In the rows, zero is written as 128.
The same turns and mirrors carry the whole set onto itself, and each row onto the other rows of its family. Which rows share a family with each named row? Give them in list order.
These 32 rows form 4 families of 8 rows each.
bon: [127 113 117 144 105  88 113 147 144 130 114 117 138 103 175 104]
mefaz: [ 99 117 133 120 115  70 101 162 127 128 106 113 139 116 131 109]
voseg: [129 120 134 157 141 125 139 148 127 109 142 129 127 154 123 120]
Lat: [ 98 113 132 142 146 119  90 140 158 121 112 150 149 138 142 120]
fifum: [151 109 110 144 120 100 109 160 140 123 122 111 163 114 163 107]
risez: [141 101 129 154 114 133 139 156 142  99 127 125 127 138 141 130]
tapit: [102 100 148 116 136  97 103 169 154 113 108 149 135 127 123 130]
murid: [132 119 118 132 144 101  91 160 150 143 120 115 168 117 153 104]
Vemab: [ 97 129 145 150 141 113 132 136 136 127 133 137 109 146 128 116]
kebu: [152 117 116 144 128 118 123 167 128 127 132  91 154 130 136 111]
pini: [130 118 122 150  97 101 137 150 129 125 123  97 120 115 156 108]
Voz: [ 91 120 148 133 148 126 109 147 161 140 118 136 120 136 129 122]
kopad: [114 121 138 159 125 115 145 138 128 111 136 133 108 145 134 119]
duk: [127  89 138 128 114  99 122 172 143  91 112 143 135 127 131 134]
gegin: [109 122 124 132 128  89  94 147 153 149 112 121 143 106 164 101]
som: [128 104 122 151 140 128 100 149 148 103 119 142 162 144 141 125]
nure: [126 129 138 138 127  91 143 154 139 150 138 113 108 113 150 102]
Mib: [131 108 122 126 115  81 106 173 118 111 114 105 158 123 126 113]
vug: [124  93 140 120 136 104 108 176 148 101 114 143 148 132 120 134]
bek: [124 133 139 131 150  98 129 160 144 160 140 113 122 120 139 101]
sisa: [117 131 129 128 151 113 102 161 143 156 126  98 149 129 128 105]
Pofu: [112 116 129 117 131  79  95 171 126 126 112 109 158 123 121 110]
vuba: [150 122 129 143 128 100 148 163 133 137 144 107 121 119 147 106]
ves: [131 110 134 140 153 141 114 163 151 120 129 126 147 148 121 127]
Mamod: [105  95 146 124 114  92 117 163 149 103 106 149 122 121 135 131]
gerok: [ 95 109 132 151 118 109 106 131 154 112 108 151 128 129 158 121]
reta: [124 100 122 159 112 117 115 139 145  93 115 144 141 135 157 125]
vifof: [116 110 125 128 100  71 113 164 119 112 109 109 140 115 137 112]
Tuf: [147 127 131 136 151 106 134 169 138 148 146 107 135 125 135 105]
muge: [111 128 141 148 157 123 126 146 135 126 139 133 127 155 117 118]
numiv: [101 112 143 148 109 117 134 139 152 118 115 135 100 127 149 124]
remin: [ 96 132 135 134 120  96 115 144 143 155 116 104 115 114 148 102]

Same family as kebu: risez, pini, Voz, sisa, ves, numiv, remin
Same family as Mamod: mefaz, tapit, duk, Mib, vug, Pofu, vifof
Same family as murid: bon, Lat, fifum, gegin, som, gerok, reta

